X =
 -2  -1  10 -32  -7  -7  22  14  -3  27
  2  -6  -3 -19   5  18   0  23   4  39
  5   3  -5 -21   7   7   2  21   2  39
  3   1  -7 -16   1  22  -4  27  11  43
  8 -14   0 -26 -12  18  13  25  -1  33
  0  10   5 -20  -5  -5  35  25   0  34
-20  10  16 -33   4 -18  20  21  -1  27
  1  19 -10  -8  14  -5   4  14   7  45
  6  19   6 -21 -22 -72  69  -3 -15  28
 -8  20   3 -21   7 -18  19  18   2  38
-12  34   9 -14  -2 -16  76  27  -1  36
  0   0   1 -25  -4   9  29  22  -1  31
 -9  14  12 -28   2 -15  33  16  -3  33
 -9  17   7 -25   3  -2  28  24   0  31
  8   0  -7 -17   0 -16  -6   4   3  42
X[-15,-10]	-2
X[-2,4]	3
X[2,7]	21
X[:, -3]	[14, 23, 21, 27, 25, 25, 21, 14, -3, 18, 27, 22, 16, 24, 4]
X[2]	[5, 3, -5, -21, 7, 7, 2, 21, 2, 39]
X[-8,-7]	-8
X[5,1]	10
X[14,2]	-7
X[-12,-6]	1
X[-12,0]	3
X[-12,3]	-16
X[12,-9]	14
X[5,8]	0
X[-8,-1]	45
X[:, -8]	[10, -3, -5, -7, 0, 5, 16, -10, 6, 3, 9, 1, 12, 7, -7]
X[:, 3]	[-32, -19, -21, -16, -26, -20, -33, -8, -21, -21, -14, -25, -28, -25, -17]
X[2,-7]	-21
X[-7]	[6, 19, 6, -21, -22, -72, 69, -3, -15, 28]
X[14,6]	-6
X[5,-6]	-5
X[:, -10]	[-2, 2, 5, 3, 8, 0, -20, 1, 6, -8, -12, 0, -9, -9, 8]
X[:, 4]	[-7, 5, 7, 1, -12, -5, 4, 14, -22, 7, -2, -4, 2, 3, 0]
X[-9,-4]	20
X[-12]	[3, 1, -7, -16, 1, 22, -4, 27, 11, 43]
X[-4,5]	9
X[-5,-2]	-1
X[7,4]	14
X[-15,3]	-32
X[-15,-2]	-3
X[-11,1]	-14
X[-8,-3]	14
X[-4,8]	-1
X[:, -1]	[27, 39, 39, 43, 33, 34, 27, 45, 28, 38, 36, 31, 33, 31, 42]
X[-2,5]	-2
X[2,-4]	2

grid = ((239.974, -45.344, -159.193, 64.212, 130.108), (32.730, 44.944, 12.791, 16.719, 74.584), (43.361, -34.762, 47.526, -32.909, 51.488), (221.537, 43.717, -202.492, 72.641, -4.417))
Rows and columns are counted from 0.
row 0 col 0	239.974
row 1 col 3	16.719
row 2 col 1	-34.762
row 0 col 3	64.212
row 1 col 0	32.730
row 2 col 0	43.361
row 3 col 3	72.641
row 0 col 2	-159.193
row 2 col 3	-32.909
row 0 col 4	130.108
row 3 col 4	-4.417
row 3 col 2	-202.492
row 2 col 2	47.526
row 0 col 1	-45.344

m =
array([[ 0.5, -0.3, -0.6, -1.7, -0.2,  0.4, -2.1, -1.7, -1.1, -0.2,  0.1],
       [ 0.7, -1.6,  0.9, -1.2, -0.8, -1.5, -2.0, -2.7, -1.5, -0.6, -0.2],
       [ 0.0,  0.0, -1.8,  0.1, -0.4, -2.0, -1.7, -1.7, -0.3, -2.1,  0.0],
       [-1.8, -1.5,  2.0, -2.0, -1.3,  1.4,  0.5, -0.5, -1.6,  2.5, -1.1],
       [-1.1,  0.9,  0.3, -1.1, -0.8,  1.7,  0.9, -2.3, -2.4, -2.0, -1.5]])
Rows and columns are counted from 0.
row 0 col 0 = 0.5
row 3 col 6 = 0.5
row 4 col 8 = -2.4
row 2 col 10 = 0.0
row 2 col 5 = -2.0
row 1 col 0 = 0.7
row 3 col 10 = -1.1
row 2 col 1 = 0.0
row 1 col 4 = -0.8
row 3 col 8 = -1.6
row 0 col 9 = -0.2
row 2 col 8 = -0.3
row 1 col 3 = -1.2
row 2 col 2 = -1.8
row 1 col 1 = -1.6
row 3 col 0 = -1.8
row 4 col 0 = -1.1
row 2 col 0 = 0.0
row 4 col 1 = 0.9
row 1 col 8 = -1.5
row 4 col 9 = -2.0
row 1 col 9 = -0.6
row 4 col 3 = -1.1
row 4 col 10 = -1.5
row 4 col 5 = 1.7
row 0 col 1 = -0.3
row 2 col 9 = -2.1
row 0 col 3 = -1.7
row 1 col 2 = 0.9
row 1 col 6 = -2.0
row 3 col 2 = 2.0

W =
array([[266, 157, 265, 432, 434, 317],
       [268, 231, 321, 465, 405, 363],
       [658, 474, 469, 428, 644, 445],
       [694, 850, 743, 581, 524, 688],
       [437, 564, 556, 551, 415, 544],
       [572, 673, 620, 547, 491, 600]])
W[0][0] => 266
W[3][-4] => 743
W[:, 3] => [432, 465, 428, 581, 551, 547]
W[1] => [268, 231, 321, 465, 405, 363]
W[-1] => [572, 673, 620, 547, 491, 600]
W[-2][-2] => 415
W[3][1] => 850
W[4][0] => 437
W[0][-5] => 157
W[:, -4] => [265, 321, 469, 743, 556, 620]
W[4][-1] => 544
W[1][-5] => 231
W[:, -5] => [157, 231, 474, 850, 564, 673]
W[3][4] => 524
W[:, -2] => [434, 405, 644, 524, 415, 491]
W[-2] => [437, 564, 556, 551, 415, 544]
W[-5][-3] => 465

B =  57  10 -37  39  41  15 -30
B[0] => 57
B[-5] => -37

a =
[ 2.00  1.18  0.58  1.37  0.31  0.61 -1.62  2.26 -1.18  1.05  0.26  0.20
  0.63 -0.72 -0.39]
a[0] = 2.00
a[13] = -0.72
a[-6] = 1.05
a[-14] = 1.18
a[-9] = -1.62
a[-11] = 0.31
a[-4] = 0.20
a[12] = 0.63
